A single turn carries every row of the set below to another of its rows. Some are shown first; where does it send the rows asked next?
kes: [  4.0 -10.7 -25.4 -12.9  19.5 -22.1   7.3   1.5 -13.8  23.1  17.4 -10.1
   0.0  -1.1  22.5  -8.0   5.4  13.7   6.5 -12.7]
Kisid: [ -5.8  -7.6  23.7  14.2  21.1 -26.7  19.2 -12.7   3.6  17.9 -35.0  13.5
  19.1  26.0 -30.2   5.0 -22.5  -5.4  26.3  -4.7]
Bonik: [-18.6 -17.6 -21.3  15.5   3.3  -7.2  11.3 -20.3 -15.6  34.4   9.9  -5.3
   4.1 -20.9   5.9   8.1   8.8 -15.7  29.4  -8.8]
Bez: [ 25.0  11.1  11.3 -15.8  14.7  29.5   5.9 -32.7   9.1  25.3  -6.6  -4.3
   1.2 -10.8 -18.9   8.4 -22.1 -11.2  16.4 -28.3]
guzu: [ -5.0  -4.8  27.8   4.3  37.5 -29.3  18.0  -5.8   3.9  17.8 -30.5   6.0
   9.7  31.1 -16.3  -7.6 -23.9   6.4  17.7  -6.4]
Tok: [  1.7  14.1  10.4   8.9 -25.9 -30.0  28.4 -40.7   6.0  -9.6 -17.8   8.4
   0.5  -3.2  -0.9 -18.7   2.6 -36.7   7.8  11.7]
kerol: [ -5.5  13.3  17.5  -0.2  -7.3 -28.7  27.6 -33.9  10.2  -9.5 -17.3   3.4
 -13.1  -0.7  18.3 -35.6   3.5 -26.5  -0.8  11.2]
kenin: [ 24.2  -4.8  15.5 -15.4  -7.1  35.8  -3.4 -26.3  10.0   4.9 -28.1  24.5
   9.3   8.7 -13.7   8.2 -16.2 -17.3   1.7 -17.2]
kidot: [-12.1 -28.8 -13.1  22.1 -16.7   1.9   3.1 -23.8 -30.8  10.8  -8.6  19.9
  14.6   9.4  12.8  10.9  10.0 -24.2  12.5   2.6]
rif: [ 13.0  25.6   8.3  -9.1  -0.3 -40.5  31.0 -30.0   6.4  -5.8  -2.7 -10.6
  -9.4  -0.2  12.4 -32.9  -2.7 -13.9  -0.5   4.0]
gepat: [ 44.6   4.7  -2.4  25.6   2.2  -0.8  -4.1 -10.8 -14.4   9.4 -21.1  14.3
   2.5  -7.5  36.1  24.3  27.1 -10.5  17.9  -6.3]
Rufo: [ 39.6   8.0  -2.8  29.5   9.0  -0.4  -0.6 -14.9 -13.3  17.9 -15.0   6.0
  -1.9 -17.5  33.5  24.2  26.3 -12.1  25.8  -8.8]
meti: [ 47.4   6.8  -8.0  14.4   8.1  -8.7  -4.1   0.3  -3.2  12.7 -15.7  10.1
  -0.8 -13.9  35.8  19.9  27.8  -0.4  17.3 -10.0]
Lut: [ -8.2  -6.9  21.7   4.7  28.7 -30.7  18.3  -3.5  12.8  21.7 -32.2   9.3
  13.4  19.8 -26.9  -1.0 -21.4   1.8  25.4  -7.1]
neku: [ 20.3  -5.5  22.6 -21.7   5.4  37.1  -5.1 -21.4  10.7   2.2 -28.6  22.4
   0.1  14.2   1.7  -3.8 -16.2  -9.3  -7.6 -16.4]
sovab: [ 32.1   6.7   4.4 -24.8   3.6  23.5   2.0 -20.5  19.0  18.9 -11.9   7.2
   7.7  -7.8 -23.6  10.2 -19.6  -7.1  11.3 -26.7]
Zutuf: [-10.4  -4.0  28.2  13.8  35.2 -25.3  21.2 -14.4   1.1  23.6 -29.6   2.7
  11.0  23.2 -22.6  -1.6 -24.6  -2.4  26.7  -6.8]
nedem: [ -3.3  -5.3  30.0  13.1  30.0 -24.7  18.7 -14.5  -6.7  14.3 -33.6   9.5
  15.0  37.2 -19.6  -1.5 -25.9  -0.7  18.7  -3.7]
teg: [ 20.3  26.6   0.9  -0.4 -18.4 -41.5  32.2 -36.8   3.0  -5.5  -3.5  -4.9
   3.8  -3.0  -7.2 -16.4  -3.0 -24.2   8.2   4.9]
seso: [-14.1 -11.6  30.3  10.7  28.9 -23.4  16.6  -9.2   6.6  15.9 -39.2  14.6
  11.6  28.5 -18.0  -4.5 -20.8  -3.1  20.3  -2.5]
lur: [ 10.1 -22.1 -17.5  -5.2  -0.8 -13.2  -0.4  -2.2 -28.7  -0.6  -1.6  15.3
  10.6  28.7  29.3  -5.4   6.1   5.3 -10.6  -1.2]
muv: [ 19.6 -12.6 -34.1   1.9 -13.7 -21.9   6.3  -9.6 -25.2  15.3  10.4   6.4
  23.8   7.4  -2.9  17.5   4.0  -2.7  12.5  -8.3]
dumat: [ 21.4  10.2  17.9 -21.9  27.4  30.3   4.7 -27.5   9.3  23.4  -7.3  -7.3
  -7.6  -4.8  -3.0  -4.2 -22.5  -3.1   7.7 -27.4]
nufu: [-14.2 -31.2 -25.0  -7.6  -8.9 -15.1  -0.1   7.5   5.4  16.1  -5.4  19.6
   6.3  -8.8  13.8  -1.8  17.2  -3.0   8.3  -4.2]
funa: [ -1.0  -8.4  23.9   4.2  23.2 -30.4  16.1  -3.2   6.2  12.7 -36.1  16.1
  18.1  33.4 -23.4  -0.9 -22.6   2.7  16.8  -4.4]
vuto: [ 29.0  -0.2  -1.3  23.6   6.9   0.6  -4.2  -6.1   1.1  16.9 -22.7  14.1
  -6.1 -23.3  37.9  19.0  31.7 -11.6  23.0  -6.7]
vimig: [ 37.3   1.0  -0.9  14.8  11.4  -3.2  -5.8   1.3  -1.5   9.8 -22.4  14.1
  -6.9 -11.2  46.0  12.7  30.5  -2.6  12.7  -7.0]
boz: [ 13.9  -1.6  29.0 -12.8  17.2  42.8  -1.0 -33.3   1.3   9.1 -23.2  10.7
  -6.1  11.2   7.1  -6.6 -19.0 -13.8  -1.8 -17.7]
befu: [  2.8  -0.9  21.5   7.5  30.2 -31.8  20.5  -9.7   0.6  19.6 -26.8   4.6
  17.8  28.4 -28.1   2.5 -26.8   3.6  23.7  -8.3]
babot: [  5.2  15.6   3.3  -8.9 -18.5 -40.3  27.8 -23.5  23.5  -5.8 -13.3   5.4
  -3.8 -11.3   0.2 -25.6   4.8 -22.3   4.9   7.2]
ked: [  9.9  24.0  15.7   8.0  -7.0 -29.3  31.8 -47.7 -10.4  -8.8  -7.8  -6.2
  -5.4   7.9  11.2 -25.7  -4.6 -28.1   2.7   9.4]
Teguz: [-27.8 -27.3  -4.1   7.5  16.9   1.1   4.6 -13.2 -19.0  18.8  -2.4   3.4
  -9.7   1.1  38.0 -14.8  11.2  -7.5   6.7  -1.4]
Rugok: [ -1.3  22.3  10.0   4.2  -6.1 -33.5  33.9 -40.7   9.3   3.4  -5.0 -10.6
  -9.6 -15.7   2.5 -24.6  -0.1 -28.6  14.2   5.0]
zot: [  5.8  -8.5 -13.6  17.2  11.6  -5.5  10.6 -30.2 -50.0  18.0  13.8  -9.9
   8.0  16.6  21.3   4.1  -2.0  -7.0  11.4  -6.0]
rigi: [ 48.5   9.5  -2.4  20.5  13.8  -4.3  -2.4  -8.0 -15.9  11.1 -14.5   6.5
  -2.6  -5.8  41.6  18.0  24.2  -2.1  15.2  -8.3]
Muni: [ 18.6  -3.5  10.4 -19.4  -3.7  30.9  -1.7 -20.4  24.7  15.3 -23.4  19.5
   6.7  -9.1 -20.2   8.8 -13.9 -15.7  10.2 -21.4]
Foze: [ 32.6   4.5  -1.0  17.7  17.4  -2.5  -2.7  -3.0  -0.1  18.6 -16.7   5.4
 -10.9 -21.8  44.1  13.2  29.9  -3.4  20.9  -9.8]
povug: [ 26.8   9.4  23.3 -17.5  25.0  35.3   2.6 -33.2  -5.0  12.9 -11.1  -1.8
  -4.5  12.2   2.8  -4.9 -24.5  -4.7  -0.6 -22.9]
rov: [ 16.1  16.8   9.2  -4.4 -19.7 -36.7  25.6 -30.1   3.6 -18.7 -16.0   8.9
   0.4  12.1   8.8 -26.6   0.3 -21.2  -7.0  10.8]
mevo: [ 30.1   2.4   4.2  30.0  12.0   5.3  -2.6 -14.1 -11.4  14.7 -21.2  10.0
  -7.7 -14.9  43.7  17.7  28.6 -13.4  21.5  -5.5]

teg turns into rov
neku turns into dumat
guzu turns into Lut
And these:
Rufo turns into gepat
Bonik turns into kidot

